Rotation paths and how fast each direction turns (degrees per step):
Each turn is a multiple of 5 degrees from 10 to 175, or 0.
Each row of a path follows its step; steps can be skipped.
Rotation 1:
step 0: [-10  -1  -1   0  -5   7  11   5  -2   5   0   1  -8  10  -6  -9  -2  -2
   5  -8  -7  -8  -3   2  -4  -3   8  -8 -10  -1   4   0  -1   3   7   2
   2 -15  -6   5 -14   1  -1   9  -4   4  18   1]
step 1: [ -4   5  -1   5  -2  -6   7   7   1   4  -5   3  -3  -9  -2  -7  -6  -7
   2   3   4  -4   5  15  -3  -2  -2 -10   7   3  -5   2   6   4   7  -5
  -4   6  -4  16  -1   2   1  17   0  14 -12  -9]
step 5: [ -4   1   5   4   2  11   8   2   0  -3 -10   4   6   0  -3  -5  -5   2
   4 -18   0  11  17   7 -17  -9   2  -5   7  -2   4   4 -10   0   6  -1
  -8   5   1   4   1   1   1  -3   0  10   4   3]
step 6: [  2 -13   3  -4  -3  -5   1   5  -9   1   7   4  10   0  -4  -7 -13 -12
  -2   8   0   2  14   5  -4   3  -4   2   3  12   2   1   2   8  -7  -2
  -5   0  10   9 -11  -7 -15   1  -5   0   0   5]
step 12: [  8   2  -7   7   2  13   2   1   6  16   3   7  10  -4  -2  -6  10   6
  -3   0  -1  -8   8   4   0  -5   0   3  -6  -2  16  -2  -1   3  14   1
   4  -1  14  -9   6  -1 -10   2   2  -5  -2   2]
step 18: [ 10   1   0 -10 -16  -3   4  -2   7   1   6   2   1   0  11  -4  -7 -12
   6   1  -5   3  10   5  -9  -9  -3   0   3 -10   5  11  -4   4   7  -4
  -3 -11  -1   0   4  -2  16  -1   4   5   4  -9]
step 20: [  5 -10   4  -1  -1   7  -1   3 -11   3   2   9  -3  -6   0   1   7  -2
   5   1  -7 -12   9  15 -12  -5   2   7  10 -14   3  11  -4  -5   0   2
   9  -2  -8   1  -2  -4  -3  -9  -3  -8   2   5]
step 22: [  4 -10 -10   1  -3  10 -14   3   0   0   5  -2  -7   3   4  -7  -5   0
   0   7  -4   8   3   9  -7 -11  -5  -3   4  -2  -2  15   0   3 -13  13
   2   3   3  -4  -1  12   4  -5   6   8   9   3]
Directions:
[ 5  4 -1 -3 -2  2 -2  0  2  0  3  1 -3  0  0  1  2  0  1  1  1  0 -2  2
 -1 -2 -3  1  0 -3 -1  1  0  1 -2  0 -1 -1 -1  0  0 -1  1 -3  2 -2 -2  4] : 10
[ 1  0 -2 -1 -2  2  0  3  0  2 -2 -2 -1  0  2  3 -2  1  1  1 -2 -1  2 -3
  1 -1 -1 -3 -4  1  1 -3 -4  2  1  3  1  0 -1 -1  0  4  1 -2  2  2  1 -2] : 80
[ 1  1  1  1 -5  1  1  1 -1 -3  1  0  0  4  3 -3 -1  3 -3 -2  0  3 -1  1
 -2 -3 -3  0  1 -1 -2 -3  1  1  1 -3  0  1 -3  2  0  1 -2  2 -1 -2  2 -2] : 80
[-2  2  0  1  1  2  1  1 -2  0  3 -1  2 -3  0  5 -2 -1 -4  2  0  3  0  1
  1 -1  2  0 -1  0 -1  3 -1  1  2 -1  5  0 -1  4  0  0 -2 -2 -1 -4 -2  0] : 80
Rotation 2:
step 0: [  0   1  10   2  -9   3 -13   6   5  -4   8  -5   5   4  -7  -9   5  -2
  -2   0   4   8 -11   4   0  -4  -3   7 -10  -8  11   0 -16   9   9   2
   0  -6  -3  -3   7   1  -9  -3   2   0   4   8]
step 1: [  3  -4  14   7   3  -8  -6  -7  -2  10  -6   9 -13   1   1   0  11   1
   7  11  -2   6   8  -7  -1   1  -2  -6  -6   1   2   0  -9   0  -4   2
  -4  -2   8   2  13  10   6   4   3  -7  11  -5]
step 12: [ -8  -2   4 -11  -1   3  -9  -4 -12  -9  -1  -3   9   5  -2   2  -5  -1
   4   7   4   5   0   7  -9  -1  -2   3  -6  -7   4  -2  -2  -4  -4  -5
 -15  -3  13  -6   1   2  -2   6   6   5  15 -11]
step 13: [  0   5  10   2 -14  -6   1  -9  -3  12  -2  -5  -2   1   9  -8  -5  -6
  -2   5  -9  -1   9  14  -1   2   2 -13   4   8  -3   3   1   2  -5 -11
  -1   1  12  -1   1   2 -10   6  -5  -3   0  10]
step 17: [ -7   6   7   6   3  -1   3  -4   8   8   3   3   1  -1 -13  -5  -1   4
   3   2  16 -10 -11 -10   4  16   5   4   5  -2  -1   6 -13  -1  -4  -6
  -3   0   2   2   3  -5   2   3   5  -1  12  -8]
step 22: [ 12  -5   1   7 -13  -4   8 -14  12   7  -3   2   3  11  -2  14   6  -4
  -6   1   4  -8  -9   8  -4   1  -1   1   6   7  11  -1  -1  -3  -3  -3
   3   6  -3   6   5   7   3  -2   5   2  -4   9]
step 23: [ -9  13  -6  -3   7   5  -2   0  -5   1  11  13   0  11   2   7   8  10
   1   7   4 -11  -9  -3  -5   1   7  -6  -1  -9   6  -6  -8  -9   5  -6
  -8  -5  -9  -6  -2   1   1  -4   7  -3   3   7]
step 24: [-10   7  -2  -5   2 -12   7   3  -4  -4   2  12   2   8   2   5  -4 -12
   4  -5   2   7  -2  15   6 -11   9  -8   2   5  -1   0   0   1  -5   7
   5  -3   2  -9   6   6   3  14  -6  -4   9  -7]
Directions:
[-1  0  3 -1  0  1  0 -1 -1  2  1  1 -3  3 -2 -2 -1 -1  5  0  1  1  4  2
  1 -2  0  2 -3 -1 -1 -1  3  2 -3  0 -2  1 -3 -1 -1  3  2 -1 -1  2 -2 -2] : 125
[ 1 -1  0 -1 -1  2  0 -5 -2 -3 -1 -1  0  0 -1  0  1  0  1  0  1  0  3  0
 -2  0  0  1 -4  3  3 -3  1 -5  1 -2 -2  3  2  1 -1  0 -2  1 -1 -4 -1  2] : 40
[ 0  1  3  1 -3 -4  6 -1  2  0 -2 -1  1 -1 -2  1 -2  0 -1 -1  1  1  1  2
  3 -1  1 -1  1  1  0 -1 -4  1  0  1  0  4 -1 -2  0  0 -4 -1 -1 -1 -2 -1] : 160
[ 1  0 -1  0 -4 -1 -2  0 -2  2  1  0  0 -3  1  2  2  0  1  4 -1  1  1 -2
  4 -1  0  0 -2  2 -5 -2  0  3  0  3  0 -1  3  1 -4  0 -1 -1 -3  0  1  1] : 60
[-1  2  1  1 -2  2 -1  0 -4  0 -2 -4  0  2  2  0  0  3  1 -1 -2 -1 -1  3
  0  4  3  0 -1  0  0 -1 -2  0  4 -1  0 -1 -4  2 -2  0 -2 -1 -1  4  0 -1] : 140
